rotation ticks, each row followed by its count of ticks
The counts run from 0 to 516.
[165 113  98  95 112 153 114 141 106  82 101 132 124 150 133  99 179 144
 144 136 135  79 148 122 143  89 149 149 109 138 118 143 161 167  82 118
 146 107  73 147 129 119 182 102] -> 182
[ 76  81 113 122  97 134 125 104 179 138 129 147  66  92 134 119 132 125
 132 134 126 131 144 137  91 117 104 127 135  72 116 142 112 112 155 134
 170 160 139 119 162 147 162  87] -> 26
[148 147 103 102 150 124 132 131  98  86  91  82 154 151 146 117 177 150
 115 113 119 104 111 169 107 111 136 105  53 122 105 173 151 150  92 114
  97 134  61 131 143 129 138  99] -> 228
[161 127 111 150  73 151 159 135 136 111 109 143 115 137 170 132 160 122
 156 164 152 127 179 109 120  98 138 147 106 175 147 155 136 152  62 124
 109 117 148 103 135 120 165 118] -> 147
[171  73 100 140 119 161 196 127 142 126 131 114 160 158 141 159 187 116
 119 158 116  89  89 142 141 152 101 127 101 149 103  94 146 122 102 122
 107 119 147 144 140 102  94 165] -> 493
[160 131 111 166 107 154 144 154 126  87 122 139 121 156 123 121 175 127
 117 141 137 102 129 110 148 116 167 138 110 151 188 155 172 172  65 132
  97  82 136 137 157  90 155 130] -> 97
[114 115 132 130 137 126 118  90 122 117 113 103  82 154 182 143 119 145
 120 100 173 122 169 105 113 128 112 168 130 133 155  89 116 155 159 111
 118  71 153 138 157 142 201 111] -> 480
[148 145 131 132 137 102 167 137 119 124  88 120 131 136  82 142 168 112
 150 144 125 111  86 171 125  92 105 107  96 133  87 172 102 109  70 104
 132 164 136 173 122  87 130 130] -> 456
[ 94  81 115 137  94 143 143  99 155 151 145 139  77 127 176 153 132 110
 123 130 159 143 146 116 102 150 105 162 152 125 179  85 115 153 154 149
 132 115 185 117 164 133 170 110] -> 342
[161 115 134 117 150 132 107 134  82  88  96 113 109 140 134 125 155 161
 145 115 163  59 158 150 140 114 123 162 152 139 111  81  95 170 120 136
 142  98 116 183 130 128 203 130] -> 40
[ 74 178 149 129 131 149 126 142  84 111 110  98 139 111 139 148 135 130
 146  88 117 104 112 175 107 139 158 136 134 101 159 156 108 145 117 144
 102 158  90 106 136  83 177  75] -> 471
[136 133 122 154 181 100 167  84 116  99 107 102 140 155  97 138 146 114
 127 132 180 137 116 133  81 130 120 127  72  96 176 149 124 149 105  81
  86 122 134 120 155 113 113 111] -> 191
[117 116 147 110 120 106 114 174 132 113 111 128  85 154 139 132 147 145
 101 112 130 109 130 116 163  90 123 110 126 137  83 127 145 127 129 133
 133 111 107 197 165 142 229 130] -> 217
[152 110  94 141 143 143 156  75 145 105 109 121 122 106 150 129 132 140
 144 146 180 105 182 138  50 126  83 130  98  85 124 125 115 134 101  98
 132 127 141  95 126 149 114 109] -> 284
[118 165 151 131 138 111 136 131 124 128  80 116 124 100 145 145 134 122
 153 130 129 116 141 192 108  82  87 103 116 116  65 146  63 118  95 129
 132 176 144 153 127 123 159 115] -> 510
[113  93  94 129  96 185 135 108 151 103 124 143  90  81 134 127 160 131
 150 137 140  99 182 133  73 137 139 165 152  61 171 144 133 136 117 137
 166 134 107 102 143 119 145  74] -> 377
[ 66 159 161 117 110 142 106 146 141 123 103 125  93 135 119 141 139 119
 131  99 109 137 130 163 132  90 152 125 142 113 133 173 110 133 127 155
 126 153 110 159 150 104 203  72] -> 28
[ 61  92 154 123 136 115 140 118 136 138 133 129  98 135  87 157 124  94
 119 110 131 147  85 129 106 158 126 133 133  64 136 138 103 105 169 126
 136 167 127 162 175 103 165  69] -> 118
[115 123 110  99 123 153 137 145  83 120 111  97 153 122 165 133 170 143
 120 131 122  81 111 175  97 145 130 129 125 101  98 123 116 149 141 165
 114 181  67 128 134 135 163  95] -> 35
[162  80  93 130 167 147 111 121 130 111 125 131  91 130 144 113 143 158
 130 133 167  68 150 133 110 115 106 171 121 103 123  79 137 173 144 142
 169  94 156 147 142 155 172 124] -> 41
[180 113 123 140 105 119 178 165 121 134 125 131 143 153 154 142 178 127
 133 170 139 107 114 131 149 112  99 114  85 184  80 120 130 142  62 119
 102 147 157 155 126 114 133 164] -> 494
[108 137 171 160  86 140 146 147 141 134 106 154  94 130 100 172 134 100
 143 120 132 136 144 126 150  95 141 131 164 131 130 155  85 109  87 119
 144 123 132 172 157  77 184 117] -> 113
[151  83 129 169 107 118 163 108 163 131 137 159  98 124 124 138 126 127
 145 168 190 109 168  99  84 122  89 150 152 105 148 107  86 141 104 108
 135 131 180 127 131 107 146 140] -> 199
[ 87 130 154 154 107 151 191 149 109 144 129  91 154 138 150 194 137 122
 124 124 118 121  92 168 136 167 146 122 148 140 153 113 114 120 130 167
  82 137 135 112 143  84 163 126] -> 297
[138  86 105 121  73 159 154 135 150 150 139 162 117 153 112 129 190  92
 128 163  89 135  72 136 144 132 139 127  87 151 125 171 168 139 110 123
 135 162 139 139 148  86 116  96] -> 451
[130  61  92 100  81 128 140 118 182 128 134 150  91 146 161 122 177 120
 112 150 111 137 131 119 158 114  93 122  93 134  93 131 178 125 125 119
 149 126 136 146 156 153 144 113] -> 358
[105 118 153 111  90 134  99 151 120 141 121 146  81 133 123 141 143 110
 137 116 109 117 112 140 161 104 135 153 166 150 109 133  91 139 145 151
 158 156 140 164 139  92 216 103] -> 167
[109 140 130 120  99 153 160 160 142  93 112 112 134 107 135 156 149 155
 133 116 133  79 164 156 107 110 126 114 148  68  81 155 120  89  98 155
 124 144  74 155 142 128 176 116] -> 513
[123  86 114 136 135 136 190 135 115 122 142  98 153 154 166 156 163 152
  95 135 152 105  86 138 123 191 112 120 122 107 143  78 156 131 138 139
  81 121 114 129 153 119 122 142] -> 439
[141 100 105  89 166 133 131  74 115 118 101  72 128 162 151 142 138 125
 131 104 122  94  91 181 118 139 117 148 105 104 106 107 118 120 180 106
 155 115 108 157 135 137 143 117] -> 176
[117  96 111 106 124 126 162 153 129 157 134 123 143 133 143 146 180 130
  98 138  86  96  44 185 152 155 111 100 105 132  78 106 143 136 136 170
 125 177 141 146 141 107 134 135] -> 262
[ 67 131 130 149 149 160 157 121 148 110 122 120 120  98 131 151 132 123
 127 105 133 122 119 162  92 161 159 138 147  60 210 118 132 143 136 168
 131 106 146 108 157  87 139 105] -> 381
[135 103 110 167 139 142 183  84 144 131 115 117 147 142 111 164 139  98
 145 133 142 127  84 164 105 159 129 151 105 131 171 130 106 118 108  95
 120 125 173 124 133  73  79 125] -> 103
